array([[166, 181, 158, 159, 143, 208, 222, 235, 177, 149, 237, 116, 126],
       [166, 205, 173, 145, 136, 148, 171, 139, 204, 190, 176, 214, 133],
       [144, 186, 207, 200, 176, 125, 151, 188, 162, 181, 154, 209,  53],
       [180, 175, 181, 174, 217, 175, 158, 186, 182, 181, 168, 218, 168],
       [186, 153, 164, 148, 192, 216, 188, 214, 188, 153, 218, 176, 180],
       [191, 132, 198, 171, 161, 160, 166, 118, 191, 188, 167, 191, 224],
       [186, 160, 166, 166, 192, 226, 186, 223, 175, 151, 217, 161, 186],
       [185, 152, 157, 123, 204, 214, 166, 204, 203, 157, 222, 202, 170],
       [207, 143, 203, 212, 132, 197, 218, 173, 155, 148, 170, 170, 239],
       [175, 175, 212, 238, 176, 153, 180, 176, 147, 185, 141, 168, 174]]) Out: 144

array([[150, 124, 140, 124, 130, 196, 140, 142, 108, 142, 151,  50, 133,
        127,  93],
       [125, 135,  96, 106, 152, 154, 134, 125, 119, 167, 134, 184, 137,
        139,  97],
       [119, 148, 187, 155, 116, 219, 148, 124, 158, 142, 127, 113, 114,
        147, 126],
       [140, 137, 110,  52, 144,  69, 155, 143, 180, 159, 152, 104, 126,
        136, 125],
       [143, 101, 127, 156, 133, 101, 132, 150, 165, 112, 148, 103, 131,
        142, 148],
       [119, 132, 110, 158, 139,  75, 158, 131, 112, 127, 124,  65, 129,
        139, 151]]) Out: 119

array([[-24, -21, -26, -21, -19, -26, -30, -21],
       [-24, -22, -26, -22, -21, -26, -28, -23],
       [-26, -26, -24, -26, -27, -26, -22, -26],
       [-24, -19, -26, -20, -17, -27, -31, -18],
       [-24, -24, -26, -23, -23, -25, -27, -24],
       [-25, -25, -24, -26, -26, -25, -24, -25],
       [-14,  20, -15, -30,  -7, -27, -29,  39],
       [-24, -15, -25, -19, -14, -29, -33, -12],
       [-29, -23,   8,  -9, -35, -38,   2, -34],
       [-24, -20, -26, -20, -18, -27, -31, -19]]) Out: -26

array([[375, 479, 318, 462, 748, 261, 679, 756, 694, 594],
       [526, 232, 509, 214, 339, 458, 475, 196, 478, 437],
       [278, 662, 369, 546, 451, 679, 694, 441, 436, 618],
       [717, 499, 183, 356, 584, 313, 298, 598, 687, 135],
       [512, 203, 292, 647, 461, 329, 456, 553, 407,  67],
       [650, 479, 363, 527, 490, 366, 712, 452, 456, 474],
       [502, 609, 432, 472, 503, 419, 570, 418, 508, 210],
       [440, 478, 481, 225, 344, 659, 545, 307, 344, 479],
       [471, 626, 208, 292, 660, 575, 676, 668, 709, 472],
       [485, 333, 481, 220, 255, 756, 658, 266, 229, 474]]) Out: 278

array([[6934, 2739, 8571, 8445, 3131, 8934, 7977, 2793, 6174, 8514],
       [4106, 4723, 3464, 2598, 8408, 3225, 2002, 4593, 4028, 2889],
       [7035, 7778, 5126, 7071, 3793, 7259, 8308, 7513, 7317, 5269],
       [3282, 7278, 8001, 8358, 4368, 7115, 6202, 8542, 3325, 8590],
       [5833, 8373, 2659, 2966, 8095, 3603, 6517, 8448, 6052, 3369],
       [3052, 7358, 2901, 3243, 8335, 3711, 2982, 6371, 3474, 4340],
       [3367, 7282, 7030, 6810, 5620, 5366, 5026, 7586, 2899, 7920],
       [6618, 7617, 5501, 7611, 3781, 7091, 8272, 7431, 7257, 5769],
       [5742, 3239, 8510, 8404, 3501, 8317, 5821, 2747, 4684, 8644],
       [6342, 6580, 3109, 2847, 8278, 3051, 5645, 6021, 6724, 2922],
       [8829, 5294, 4543, 5536, 4664, 6418, 8794, 5050, 8447, 3259],
       [7567, 2719, 4683, 3237, 5869, 4128, 5132, 3172, 8369, 3000]]) Out: 7035

array([[6897, 8282, 2469, 7310, 5343, 3061, 4599, 6354, 3811, 7015, 3889,
        3686],
       [3966, 3858, 6814, 3467, 3835, 6091, 7949, 5277, 6593, 3820, 6873,
        6929],
       [3834, 5390, 5400, 5639, 5956, 5163, 5403, 5794, 6966, 3798, 7074,
        6947],
       [2588, 6858, 4006, 8531, 9702, 4201, 1823, 6402, 8654, 2602, 8411,
        8038],
       [7284, 5797, 5159, 5785, 6586, 5907, 2660, 3465, 3443, 7375, 3213,
        3221],
       [4034, 3863, 7223, 5624, 8873, 7447, 1562, 3156, 6965, 4045, 6629,
        6590],
       [4537, 3562, 7419, 4495, 6929, 7379, 3750, 3359, 6266, 4476, 6083,
        6129],
       [5503, 6176, 4612, 6080, 6038, 4969, 4144, 5247, 5274, 5569, 5301,
        5196],
       [5448, 4537, 6600, 5355, 7261, 6814, 2905, 3395, 5346, 5478, 5129,
        5118]]) Out: 3834

array([[  58,  160,  313, -296,  342,  -92, -352, -249, -147, -128,  227],
       [-405,   49, -196,   60, -231, -192, -189, -301,   86, -277, -409],
       [-834,  -95, -864,  324,   35, -883,  728,  604, -761,  583,  -35],
       [ 218,  215,  641, -335,  -69,  397, -993, -926,  548, -802, -284],
       [ 625, -719, -304, -903,  265,  238,  326,  764, -877,  634,  817],
       [ 394, -548, -326, -699,  258,   59,  325,  662, -802,  566,  669],
       [-340,    0, -123,   33, -520,   86, -473, -615,  457, -605, -709],
       [-296, -357, -624, -116, -382, -117,  200,  169, -215,   54, -283],
       [-406,  390,  214,  114, -113, -166, -581, -760,  410, -631, -508],
       [-617,  597,  306,  298,   81, -446, -537, -779,  314, -576, -458],
       [-423,  -94, -402,   51, -170, -302,   88,   30, -204,   20, -240],
       [ -72, -105,  -77, -278,  190, -204,   26,  103, -402,  125,  215]]) Out: -834
